In the rows, 128 means zero.
Rotation paths and how fast each direction turns (degrees per step):
Each turn is a multiple of 5 degrees from 10 to 175, or 0.
Each row of a path follows its step; steps can be skipped.
Path 1:
step 0: [129 129 125 124 131 126 131 130 124 122 132 131 124 124 131 128 130 127
 133 131 130 127 124 128 141 139 127]
step 1: [130 135 133 124 128 125 129 128 132 122 136 129 127 126 125 120 129 130
 124 132 129 124 127 133 131 132 117]
step 2: [130 136 131 130 131 129 133 134 137 124 127 124 127 131 126 129 134 123
 125 124 130 125 122 125 137 128 125]
step 3: [128 131 122 131 128 133 130 127 129 118 130 130 125 130 128 128 127 127
 131 132 137 124 123 125 138 135 129]
step 4: [128 132 127 127 127 128 131 123 136 123 134 128 130 125 132 130 131 137
 124 131 131 124 127 135 132 135 121]
step 5: [128 134 124 128 133 131 130 133 135 128 133 124 132 127 123 127 133 129
 122 123 130 132 128 123 136 130 118]
step 6: [124 136 126 129 129 133 133 124 130 125 127 130 131 132 120 131 126 129
 130 132 139 125 121 120 132 130 125]
step 7: [133 134 125 129 128 130 129 125 135 126 129 122 131 130 131 135 131 134
 130 133 137 127 130 133 128 137 126]
step 8: [128 131 124 127 133 130 127 126 126 130 132 126 133 122 129 133 135 130
 128 124 131 131 131 124 136 135 117]
step 9: [126 135 128 122 134 130 129 129 126 131 130 128 131 127 122 127 125 131
 129 135 136 127 122 122 126 131 118]
[126 126 126 131 132 127 127 129 127 129 129 131 128 126 127 128 132 124
 128 128 130 131 125 125 129 128 130]
125
[130 125 122 127 129 128 126 127 126 129 131 128 128 126 133 128 128 130
 128 127 127 125 125 129 128 128 126]
90
[132 129 127 129 128 127 128 129 128 125 127 128 129 131 125 130 129 129
 131 126 130 125 125 126 126 123 130]
95
[128 129 129 132 128 125 125 124 129 128 133 127 129 129 127 130 129 125
 129 128 127 129 129 133 128 127 126]
115
Path 2:
step 0: [119 126 123 125 129 137 130 118 129 129 127 125 128 124 136 136 141 128
 132 139 123 129 119 125 119 127 129]
step 1: [129 122 135 129 132 135 125 117 127 124 129 132 130 125 135 123 126 131
 121 134 123 138 114 120 132 129 128]
step 2: [127 127 136 131 126 130 128 124 123 126 133 133 112 133 130 117 118 134
 127 139 123 126 126 134 132 128 131]
step 3: [122 122 128 127 125 131 127 130 122 134 122 124 118 126 132 136 131 126
 131 147 125 122 130 135 124 124 131]
step 4: [128 122 129 119 131 138 125 128 119 126 119 125 130 118 136 132 136 136
 131 136 126 134 119 123 127 128 123]
step 5: [123 131 131 124 128 133 128 124 130 119 133 131 122 128 132 118 128 141
 122 133 126 133 114 129 130 136 123]
step 6: [122 123 129 131 121 129 126 124 129 133 133 130 115 128 131 130 125 129
 113 141 127 125 126 138 134 130 130]
step 7: [133 116 129 125 124 132 126 132 114 134 120 125 118 119 136 132 128 132
 124 135 131 128 133 128 130 125 130]
step 8: [125 129 126 124 126 131 125 133 122 120 124 123 123 121 137 122 133 144
 134 133 133 131 125 127 119 131 121]
step 9: [116 129 124 129 121 132 121 121 137 125 136 128 126 124 134 130 135 137
 121 131 125 132 121 137 128 132 121]
[126 130 127 128 131 123 132 129 130 128 124 129 132 130 126 128 128 128
 128 125 128 128 132 128 131 128 127]
0
[131 130 123 131 128 128 131 130 126 129 126 124 126 127 130 129 131 126
 131 130 128 127 128 126 129 129 126]
90
[128 128 128 126 125 130 128 130 125 130 126 129 131 128 126 126 127 129
 129 131 128 128 134 129 123 127 127]
85
Path 3:
step 0: [126 131 128 133 132 120 133 124 127 122 138 133 121 124 138 122 131 132
 130 120 122 132 132 121 136 123 129]
step 1: [127 131 130 138 131 129 126 134 141 125 142 117 129 129 132 134 128 126
 127 132 120 125 130 128 122 128 133]
step 2: [135 138 133 123 133 130 124 136 127 136 131 131 124 126 134 131 135 123
 137 122 121 127 123 120 133 135 128]
step 3: [129 124 127 132 131 120 126 129 129 119 134 126 127 138 125 120 123 121
 128 118 119 132 130 119 130 128 132]
step 4: [130 139 129 135 132 130 128 134 140 123 124 125 135 125 128 126 133 120
 125 130 122 114 128 123 130 127 126]
step 5: [133 133 129 122 141 120 124 125 124 128 129 132 126 125 142 131 127 120
 121 122 123 130 128 125 135 130 129]
step 6: [134 127 128 133 130 129 128 133 137 115 140 122 130 132 131 127 120 130
 124 118 134 125 129 122 134 130 127]
step 7: [133 134 129 135 139 132 124 134 131 138 128 123 132 116 131 121 130 132
 128 127 121 124 133 122 133 128 131]
step 8: [124 131 127 129 133 124 119 129 129 133 131 122 121 140 137 125 127 126
 119 117 124 132 127 126 127 137 125]
step 9: [134 131 123 134 124 127 132 133 138 123 130 128 132 132 134 120 133 130
 130 131 130 127 131 113 136 135 122]
[127 126 127 130 129 128 132 133 127 124 126 125 128 128 128 130 129 130
 127 129 127 128 123 129 128 132 128]
145
[129 128 128 126 126 133 127 130 130 125 126 127 128 125 129 127 130 127
 131 129 130 125 132 126 126 130 125]
145
[130 129 127 126 126 126 129 128 127 127 123 129 132 133 126 128 128 123
 129 130 125 127 127 125 128 128 128]
55
Path 4:
step 0: [133 121 129 129 129 128 139 124 126 128 121 128 128 122 129 125 121 138
 128 131 128 132 131 112 131 127 128]
step 1: [129 126 124 130 127 123 132 122 126 134 128 130 127 124 116 131 133 127
 137 132 126 122 126 111 123 126 128]
step 2: [120 125 126 129 127 129 133 131 129 129 124 134 132 128 121 123 117 131
 137 134 126 131 118 118 132 127 126]
step 3: [127 130 127 127 125 126 138 126 129 137 123 127 123 138 123 134 123 136
 129 138 130 123 123 122 124 122 130]
step 4: [123 130 133 126 118 126 133 128 130 132 127 126 121 127 126 123 124 132
 130 129 128 136 130 115 132 118 121]
step 5: [137 125 126 125 127 124 139 130 130 131 124 131 127 124 131 128 131 135
 125 133 125 123 122 112 132 125 125]
step 6: [129 129 123 138 132 129 132 120 127 128 127 133 122 124 119 126 123 131
 135 126 125 129 126 113 128 122 127]
step 7: [126 124 130 128 129 122 132 134 128 131 127 134 130 132 125 132 121 123
 134 138 124 127 118 115 125 125 125]
step 8: [128 133 127 130 131 133 133 128 125 140 124 126 125 132 125 120 120 137
 133 139 128 131 123 123 128 120 127]
step 9: [127 133 131 126 119 127 138 131 131 135 127 128 118 127 129 133 129 125
 133 131 130 125 124 118 133 116 123]
[128 127 133 128 126 131 130 125 130 126 129 126 128 129 132 127 132 130
 127 126 129 129 126 127 126 125 129]
70
[129 132 128 130 125 128 126 123 128 129 129 127 124 127 122 127 131 127
 129 128 126 129 128 130 126 126 128]
145
[124 132 128 129 127 128 125 127 129 130 128 129 134 129 130 130 126 129
 130 130 128 128 125 129 124 127 129]
70
Path 5:
step 0: [129 123 125 129 122 116 127 126 118 125 128 132 134 134 129 130 123 131
 134 136 113 136 125 130 126 137 129]
step 1: [117 133 127 140 132 130 126 134 131 128 121 124 131 137 133 126 136 135
 134 116 125 129 129 137 135 130 132]
step 2: [124 125 130 131 128 127 132 130 129 132 131 133 132 130 124 126 125 138
 117 117 120 128 135 112 120 124 122]
step 3: [121 122 125 131 131 128 132 132 120 118 129 120 127 134 125 135 122 127
 122 130 130 131 112 126 127 137 122]
step 4: [129 136 137 123 125 128 119 131 127 130 122 118 123 138 131 128 129 138
 125 130 124 121 130 132 137 127 118]
step 5: [130 122 127 132 124 136 121 125 122 123 136 130 130 126 122 128 139 135
 133 132 124 135 137 116 128 132 120]
step 6: [129 131 128 133 137 136 133 125 127 121 139 122 121 136 134 121 140 122
 121 123 126 128 118 132 125 126 128]
step 7: [132 127 137 113 126 120 128 131 132 129 132 130 122 130 123 120 128 126
 117 126 128 131 129 121 142 131 127]
step 8: [134 127 138 134 120 128 128 128 110 122 136 131 130 127 123 130 125 122
 138 129 125 129 128 132 132 136 130]
step 9: [126 138 125 125 136 131 124 132 126 131 132 116 128 127 124 118 135 129
 130 117 124 123 136 138 127 132 136]
[127 127 129 130 124 128 126 130 127 127 128 130 127 127 126 130 131 125
 127 130 127 129 125 128 122 131 130]
135
[123 131 129 126 130 128 130 128 129 130 130 124 125 128 130 131 131 128
 130 128 127 128 125 130 128 129 131]
135
[129 131 124 131 131 127 130 128 127 128 129 128 128 127 129 129 132 127
 124 126 130 126 131 123 126 129 129]
95
Path 6:
step 0: [135 125 128 131 131 135 119 131 134 137 126 123 127 133 135 129 123 131
 126 128 144 125 123 126 119 121 133]
step 1: [122 119 125 130 140 114 136 126 126 128 123 139 133 127 129 122 122 133
 125 131 126 133 131 124 132 123 130]
step 2: [130 134 132 116 125 130 124 121 126 126 127 132 128 133 130 117 131 127
 122 123 137 130 131 129 123 141 119]
step 3: [129 123 130 136 116 123 118 130 133 130 121 129 122 127 125 125 128 135
 130 133 134 130 117 126 126 114 125]
step 4: [125 127 123 119 142 124 133 134 141 128 128 128 133 126 126 121 126 134
 121 124 128 122 135 126 121 125 132]
step 5: [121 123 130 124 133 128 122 115 122 137 128 132 132 130 137 132 122 128
 127 126 136 135 119 128 126 133 118]
step 6: [140 126 126 133 123 121 127 130 124 123 124 131 121 133 131 114 129 134
 124 127 138 135 128 122 129 124 138]
step 7: [121 128 128 120 127 119 126 129 135 128 119 136 135 127 124 123 130 134
 126 135 126 118 137 131 124 127 115]
step 8: [122 127 130 128 133 136 123 123 138 131 129 126 120 126 124 123 123 125
 126 117 140 131 116 128 121 129 125]
step 9: [133 122 128 124 129 119 129 130 126 131 132 126 136 132 137 128 125 137
 120 133 129 134 124 118 130 114 131]
[127 128 129 130 130 128 132 124 133 129 128 132 128 127 128 127 127 124
 128 130 127 126 130 131 128 128 129]
115
[128 130 126 128 123 128 126 125 128 128 127 129 125 126 131 124 132 129
 129 129 126 126 130 126 129 129 128]
90
Path 7:
step 0: [133 138 127 135 127 127 121 126 127 129 128 126 121 122 131 131 121 123
 121 134 123 122 130 126 134 140 121]
step 1: [133 131 125 135 134 136 131 126 135 128 128 117 132 128 121 133 129 138
 127 137 120 128 127 125 122 125 125]
step 2: [130 126 121 130 143 120 127 121 130 129 122 124 135 132 132 130 126 127
 129 123 135 138 123 127 127 121 128]
step 3: [136 130 130 131 125 126 127 130 126 127 127 136 132 130 139 125 124 121
 129 135 133 131 125 116 138 132 121]
step 4: [129 131 140 137 130 135 127 128 124 127 136 133 134 123 123 140 130 132
 132 133 123 128 129 121 129 128 132]
step 5: [128 127 131 132 144 127 124 127 115 131 123 121 126 130 128 134 120 132
 123 124 130 126 136 131 128 126 130]
step 6: [138 129 125 125 127 128 131 133 127 120 123 126 128 141 130 121 121 133
 126 133 133 125 134 119 128 122 124]
step 7: [125 134 129 130 127 128 136 128 131 118 132 140 135 136 124 132 130 131
 134 121 130 134 124 121 127 125 135]
step 8: [121 131 132 132 133 127 129 134 119 130 129 134 130 127 134 130 123 127
 127 118 132 130 132 132 131 145 129]
step 9: [135 125 127 127 123 135 128 135 123 128 134 122 134 128 128 124 126 134
 127 129 125 120 143 125 123 134 124]
[125 130 132 129 128 129 130 124 128 128 125 126 131 126 124 126 131 130
 128 125 128 129 127 126 128 127 129]
125
[127 128 127 129 124 125 126 127 124 124 125 126 129 128 133 126 129 130
 129 130 125 128 129 128 129 129 127]
125
Path 8:
step 0: [127 132 134 123 132 129 125 129 121 127 138 135 133 128 134 129 131 134
 123 123 129 143 131 124 126 128 132]
step 1: [122 127 132 119 134 140 129 131 124 134 131 132 124 133 125 136 129 118
 128 131 128 130 134 127 128 134 130]
step 2: [129 127 131 120 126 130 128 132 133 136 134 133 124 131 124 132 135 133
 120 120 119 124 123 134 125 129 134]
step 3: [134 131 124 128 133 134 133 130 133 130 134 137 126 128 130 124 138 121
 133 119 128 136 123 123 127 129 129]
step 4: [133 132 128 120 128 132 134 129 123 121 134 128 134 131 130 141 130 124
 129 119 130 131 135 133 124 126 131]
step 5: [125 130 127 118 118 129 128 130 133 137 128 133 125 126 130 134 137 126
 134 127 125 132 136 130 135 134 129]
step 6: [126 129 128 127 134 125 127 126 129 137 137 132 130 138 137 131 135 134
 122 118 130 130 128 123 131 129 132]
step 7: [131 125 133 124 132 140 133 126 130 124 129 135 122 137 128 135 132 129
 134 126 131 130 132 119 123 133 125]
step 8: [133 124 126 119 116 131 127 128 125 131 132 127 127 135 121 136 136 127
 122 125 122 130 129 126 125 121 133]
step 9: [129 129 133 120 124 130 126 127 136 131 137 132 122 126 137 125 132 123
 126 125 127 142 125 125 129 126 127]
[126 128 129 126 129 132 129 127 127 125 127 125 124 131 128 130 126 127
 130 126 130 125 131 132 126 128 126]
120
[131 126 128 126 128 130 129 130 125 126 126 131 132 127 126 133 126 126
 127 131 130 126 130 126 128 129 128]
110
Path 9:
step 0: [136 133 121 126 132 133 124 129 125 127 129 117 131 134 134 128 130 123
 121 138 125 123 120 134 131 125 128]
step 1: [123 128 132 133 124 127 126 132 126 133 128 127 126 140 131 139 124 134
 122 126 128 122 121 137 129 119 121]
step 2: [129 131 116 131 119 143 123 130 128 135 128 128 128 126 129 126 129 129
 127 128 134 124 118 128 124 125 122]
step 3: [126 125 122 129 123 130 137 134 128 143 126 121 127 133 122 130 122 134
 121 129 134 134 132 130 132 130 123]
step 4: [128 129 128 126 123 133 119 141 132 131 137 123 132 131 128 128 127 124
 134 133 138 137 121 126 133 131 129]
step 5: [132 117 130 137 120 126 132 132 130 133 124 131 133 138 138 126 121 129
 126 130 132 134 128 124 128 129 134]
step 6: [135 123 121 122 127 132 125 135 123 129 134 137 142 129 126 126 122 131
 130 132 121 132 122 132 126 131 131]
step 7: [125 113 127 131 120 121 130 129 124 128 138 130 125 137 127 126 130 128
 125 134 121 127 128 127 124 136 123]
step 8: [144 125 123 125 126 126 126 128 125 127 130 125 130 131 122 131 132 123
 128 142 126 124 119 120 126 124 127]
step 9: [127 132 130 129 122 116 130 127 121 131 128 130 133 138 130 139 128 138
 126 132 128 119 124 124 131 131 124]
[127 132 129 126 125 126 129 127 128 132 127 126 127 124 126 129 127 130
 129 128 133 129 127 123 128 130 127]
55
Path 10:
step 0: [134 129 125 128 126 131 132 128 122 127 129 134 138 121 138 139 129 133
 135 124 127 127 128 135 129 132 121]
step 1: [123 130 128 128 123 125 120 128 117 130 135 120 127 122 128 122 134 128
 118 131 128 127 132 138 123 127 122]
step 2: [117 129 127 125 130 125 127 116 132 125 127 129 129 131 119 124 127 130
 130 125 122 123 120 124 130 124 116]
step 3: [126 128 128 124 123 136 119 134 139 129 130 132 133 134 131 125 136 124
 140 127 131 127 127 132 130 126 130]
step 4: [126 129 131 123 124 126 132 132 135 135 134 131 127 137 131 123 123 132
 112 126 135 131 131 126 128 131 132]
step 5: [135 127 135 138 130 118 133 128 132 127 119 122 128 131 131 131 125 130
 129 118 130 122 122 130 134 127 128]
step 6: [130 118 121 127 124 131 134 134 132 125 126 123 134 118 130 134 126 126
 128 133 126 125 131 139 125 136 129]
step 7: [128 121 129 125 137 122 125 126 116 126 137 129 135 123 125 122 126 139
 125 130 130 125 134 127 128 127 127]
step 8: [130 128 126 124 134 122 120 121 126 133 122 127 123 133 117 124 133 119
 133 130 125 118 123 131 126 130 128]
step 9: [132 128 121 124 127 137 128 130 136 125 128 140 134 132 125 126 128 122
 125 137 125 130 127 125 139 126 126]
[131 127 128 129 124 127 130 125 130 129 128 124 131 130 124 130 126 126
 131 130 127 129 128 127 128 126 126]
115
[131 128 126 127 130 129 130 127 123 127 124 129 131 129 125 128 132 128
 126 127 126 128 130 128 128 130 131]
40
[132 129 127 131 124 130 126 128 128 127 128 131 127 132 129 127 126 128
 126 127 130 127 125 125 129 132 130]
65
[130 129 126 123 128 126 128 130 131 130 128 130 124 129 127 130 131 128
 128 126 129 130 128 126 132 125 129]
65
Path 11:
step 0: [132 140 132 126 128 130 140 132 131 127 129 131 129 127 129 134 131 126
 136 125 133 128 129 118 119 130 130]
step 1: [126 127 128 124 127 121 132 123 125 124 123 125 130 140 124 129 121 130
 130 138 128 132 139 127 120 126 126]
step 2: [130 131 128 130 128 121 120 137 133 129 132 126 135 131 121 135 123 129
 127 126 130 119 132 132 127 127 139]
step 3: [129 140 124 125 131 133 133 120 130 137 129 130 133 128 130 130 124 134
 133 125 122 124 123 131 118 123 129]
step 4: [124 135 134 133 120 122 120 126 127 128 121 129 131 126 122 125 125 132
 127 127 130 135 132 125 120 121 119]
step 5: [124 132 136 129 124 125 134 133 134 134 142 125 135 127 128 132 126 127
 128 125 126 131 137 128 130 133 130]
step 6: [127 133 124 125 129 134 134 125 127 128 134 121 131 132 126 121 125 126
 131 133 131 129 133 137 125 112 128]
step 7: [131 136 127 139 121 132 123 129 123 131 124 122 127 121 123 130 126 130
 122 131 129 124 135 120 127 124 135]
step 8: [132 128 128 132 132 128 141 127 131 138 128 127 137 128 131 132 133 136
 127 124 136 130 134 124 123 131 126]
step 9: [131 129 128 126 125 119 133 126 129 120 125 120 132 132 127 117 126 127
 118 124 127 130 132 132 118 124 129]
[129 129 129 127 130 128 131 126 128 133 133 130 126 129 128 130 131 126
 130 125 131 129 126 129 126 130 130]
135
[129 128 132 129 130 127 126 130 128 128 124 126 127 123 128 130 126 125
 129 126 128 129 130 130 129 129 132]
140
[129 130 128 126 134 126 131 125 125 125 129 130 128 126 128 127 126 131
 128 128 127 131 128 128 129 125 129]
135
[129 125 132 126 126 124 131 126 127 125 129 126 130 128 128 131 128 125
 127 126 129 129 128 126 127 129 123]
90
Path 12:
step 0: [133 124 129 130 125 142 130 116 139 125 131 125 124 116 123 129 126 132
 134 129 125 128 121 132 134 135 126]
step 1: [120 131 124 131 115 122 125 132 125 137 134 133 128 128 130 136 136 121
 128 121 130 129 130 130 118 119 131]
step 2: [141 129 120 118 134 128 134 134 126 128 124 130 127 132 130 127 121 131
 119 130 132 125 133 115 131 134 128]
step 3: [122 133 139 135 133 126 127 124 128 124 121 118 131 126 119 125 132 122
 134 130 119 117 126 133 135 127 132]
step 4: [124 120 130 116 124 135 124 128 131 128 137 128 122 127 130 122 126 131
 138 122 131 140 125 124 118 121 126]
step 5: [135 132 113 133 126 130 131 125 136 132 123 135 136 121 129 133 134 124
 119 127 133 129 125 134 129 134 135]
step 6: [125 132 136 128 121 127 128 132 120 133 128 122 121 132 123 142 121 123
 126 131 126 118 136 119 129 128 123]
step 7: [129 125 122 120 140 119 128 127 126 125 130 123 128 130 128 109 137 129
 131 126 122 128 130 124 128 126 130]
step 8: [134 127 139 131 121 141 127 126 139 124 125 130 133 123 125 128 122 127
 132 120 131 127 116 132 133 127 132]
step 9: [113 133 119 126 127 127 129 133 129 137 129 132 124 125 128 139 135 124
 134 134 132 133 130 129 117 126 127]
[127 131 127 128 128 131 128 132 129 127 132 131 130 127 130 129 129 128
 126 126 133 127 126 128 129 125 130]
100
[127 128 125 130 126 130 127 123 129 129 132 125 128 127 128 132 129 127
 124 127 129 131 132 129 127 129 126]
80
Path 13:
step 0: [123 133 128 121 134 128 118 128 135 133 129 129 122 127 126 138 124 123
 122 135 127 131 122 125 128 123 126]
step 1: [128 133 124 129 135 122 118 131 128 133 131 127 124 122 137 137 125 127
 127 125 131 131 129 119 122 122 129]
step 2: [128 128 133 128 136 128 127 127 131 122 125 125 125 126 134 137 124 127
 137 116 133 134 126 121 123 129 130]
step 3: [126 131 141 119 138 129 131 125 136 125 127 127 118 128 126 132 123 132
 135 130 129 130 126 125 127 126 129]
step 4: [124 132 137 126 132 124 130 131 131 132 133 129 120 129 135 131 129 133
 133 136 124 124 135 122 121 119 130]
step 5: [124 123 136 136 129 129 128 132 133 125 128 125 130 132 136 135 134 126
 135 124 125 126 131 123 120 119 127]
step 6: [125 119 136 130 138 133 127 133 137 124 123 124 128 127 122 130 131 123
 133 128 128 127 124 128 126 120 121]
step 7: [125 126 127 125 140 129 128 137 132 135 128 125 125 120 127 127 125 124
 136 137 128 123 133 131 127 121 123]
step 8: [124 127 121 127 127 129 127 133 133 135 127 122 132 125 140 131 125 123
 142 130 127 125 130 128 124 127 128]
step 9: [123 120 127 124 127 132 124 129 140 129 122 120 132 126 132 127 125 132
 137 125 125 129 118 123 125 128 129]
[128 125 129 131 132 126 127 130 126 124 125 127 129 124 126 124 129 130
 127 123 129 130 128 125 128 127 127]
90
Path 14:
step 0: [121 132 121 131 128 129 133 135 131 133 122 121 117 130 139 132 129 122
 126 131 124 120 126 130 123 130 131]
step 1: [124 136 129 126 131 123 128 139 123 127 127 128 117 135 130 127 127 130
 135 127 118 120 125 128 122 127 132]
step 2: [131 134 127 131 133 121 132 137 125 120 138 123 116 135 124 132 128 123
 129 125 122 126 127 124 132 131 126]
step 3: [129 135 121 127 133 131 134 135 129 120 123 117 121 131 125 129 125 119
 126 135 130 122 131 121 129 129 124]
step 4: [123 136 122 128 129 129 125 134 132 131 125 117 123 124 133 133 126 120
 132 135 120 122 129 127 118 131 127]
step 5: [120 129 126 131 135 121 132 139 128 132 130 125 116 129 136 128 131 130
 129 129 119 119 127 127 126 130 131]
step 6: [130 132 128 125 133 122 128 144 124 121 128 129 115 132 121 127 126 126
 130 128 119 127 128 124 131 127 131]
step 7: [127 134 124 128 134 126 128 135 133 119 133 117 125 133 122 133 126 121
 127 132 123 128 128 118 131 133 124]
step 8: [125 133 122 128 132 127 128 134 136 129 123 121 119 124 131 130 127 121
 125 137 130 119 135 119 123 132 125]
step 9: [124 132 124 126 131 124 126 139 133 133 122 123 119 126 134 130 131 127
 129 131 116 127 129 130 120 133 135]
[130 126 127 129 126 128 126 132 123 132 128 126 130 130 127 127 126 129
 127 129 130 127 128 128 128 133 127]
0
[128 124 128 127 128 124 128 126 124 128 127 129 124 130 128 127 133 130
 131 127 126 129 128 128 126 129 128]
85
